Which row each row swaps with, under one turn or mirror
The rows were stretched afterwards, more along some directions than others.
sek: -9 -1 22 -13 -6 -2 -7 -9 -20 -3 -10 9 -1 -14 -8 8 -9
zazi: -6 0 17 -9 -1 4 1 -16 -24 -12 -13 1 1 -8 -2 8 -6
lugat: 0 -18 17 -11 -4 19 1 0 -8 14 -1 0 5 11 -15 14 4
Meka: 15 5 -4 -9 -25 4 -14 -1 -15 -4 -4 6 16 -13 -9 1 10
Par: 4 -6 11 -8 1 28 -4 -1 -4 -1 -12 -2 11 9 -16 -2 9
gegeg: 21 -15 3 -16 -2 4 -5 -13 -2 14 -6 -15 15 -8 -25 4 11
Gizo: 20 -6 6 -13 5 11 -6 -14 -14 7 -9 -14 20 -9 -15 5 1
dem: 19 4 4 -9 -21 2 -15 -10 -15 -8 -3 1 21 -13 -17 8 12
dedu: -4 -9 15 -8 -4 24 -10 -2 -11 16 -6 3 10 13 -22 4 8
koz: -1 -17 11 -8 -6 29 -5 -4 -7 12 -4 -3 10 13 -13 0 7
Noviv: 16 7 0 -8 -25 5 -7 -4 -17 -2 -4 3 20 -14 -11 3 20
bude: 16 -4 4 -23 7 9 -2 -20 -5 14 -10 -20 9 -5 -21 0 3
vul: -5 7 18 -13 -4 2 -7 -8 -23 -4 -15 2 5 -14 2 -2 -9
pinek: 20 -6 0 -23 6 11 1 -21 -8 10 -12 -9 12 -5 -30 6 0
bam: -2 2 15 -8 -2 -4 -5 -5 -22 -5 -10 10 -3 -17 10 5 -10
nere: 18 8 8 -13 -20 5 -1 -3 -15 -3 -2 8 18 -19 -11 12 21
ginim: 16 1 4 -19 6 11 -8 -11 0 13 -14 -11 14 -8 -18 -1 7
Reg: 3 -9 27 -6 -4 19 -5 -5 -6 15 -10 7 13 17 -17 9 0
Poduz: 14 7 -11 -13 -19 7 1 -12 -8 -8 -2 0 13 -10 -9 8 12
befut: 12 3 9 -22 5 9 3 -14 -9 10 -15 -17 3 4 -31 8 9
lod: 14 9 1 -14 -22 1 -8 -9 -12 -3 -5 11 13 -14 -15 12 11
sasam: 5 -14 16 -16 -15 19 -4 2 -14 15 -12 -1 14 12 -24 3 5
feso: -3 9 15 -17 -3 0 1 -10 -26 -3 -12 5 3 -11 7 7 -10
Ligor: -1 2 26 -9 -4 0 -10 -8 -22 -2 -15 0 -6 -7 2 5 -10
mirar: 0 -22 10 -8 -5 21 5 -3 -11 13 -10 0 3 11 -9 10 -1
muni: -5 -17 17 -1 -3 19 -12 -4 -1 14 -3 4 -1 6 -22 6 12
vimu: 15 -1 9 -18 10 6 -4 -22 7 11 -10 -10 8 -15 -23 6 12
kovul: -3 -13 23 -10 4 24 -5 -9 -7 19 -6 5 8 8 -20 10 -1
tiver: -2 3 18 -20 -2 0 1 -12 -20 0 -17 5 -1 -21 0 8 -11
per: -2 -15 19 -13 -9 25 -4 -8 -16 11 -10 -3 17 15 -19 14 -1
fes: 18 -4 6 -23 8 9 -4 -13 -1 10 -6 -10 11 -8 -28 6 1
lumis: 20 -2 -1 -19 5 14 4 -21 -4 11 -9 -17 13 0 -16 9 3
Fuze: 29 -2 9 -11 3 -2 -4 -15 -6 12 -9 -11 19 -4 -21 3 8
Kabik: 22 2 11 -20 8 11 0 -8 -15 12 -12 -6 18 -11 -18 -1 4
vap: -5 0 12 -14 -4 0 0 -8 -17 -7 -16 -2 -9 -11 3 5 -15
Teb: 16 3 -1 -6 -19 5 -4 -12 -10 -7 -8 -2 11 -15 -12 9 16
devuz: 16 -5 -2 -7 -24 4 -6 -3 -21 -4 0 8 17 -17 -15 5 17
zibud: 22 8 8 -12 -16 7 -4 -13 -16 -11 -5 2 24 -11 -10 7 17
Zas: -3 1 23 -16 -5 -4 -11 -3 -23 -5 -13 4 -2 -17 -5 0 -10
pumaf: 17 4 -6 -11 -19 7 5 -10 -18 -11 0 3 16 -9 -13 10 16
Ripud: 26 -4 10 -18 10 9 1 -14 -3 8 -7 -7 13 -7 -28 7 12
lapi: 0 -17 25 -13 -1 17 -2 -3 -3 13 -12 0 -2 12 -23 12 0
dabu: -9 1 7 -10 -2 2 -1 -9 -21 -7 -9 0 -8 -5 5 4 -14
safub: 19 5 1 -6 -19 -1 -4 -5 -10 -2 0 7 15 -25 -8 11 20
kezu: -3 3 27 -8 -2 2 -3 -9 -24 -3 -9 4 2 -9 10 14 -10
Regut: -3 -21 10 -8 -3 24 -4 -8 -14 6 -7 -7 7 19 -14 3 -6

koz swaps with -> bude
Ripud swaps with -> lapi
lumis swaps with -> Regut

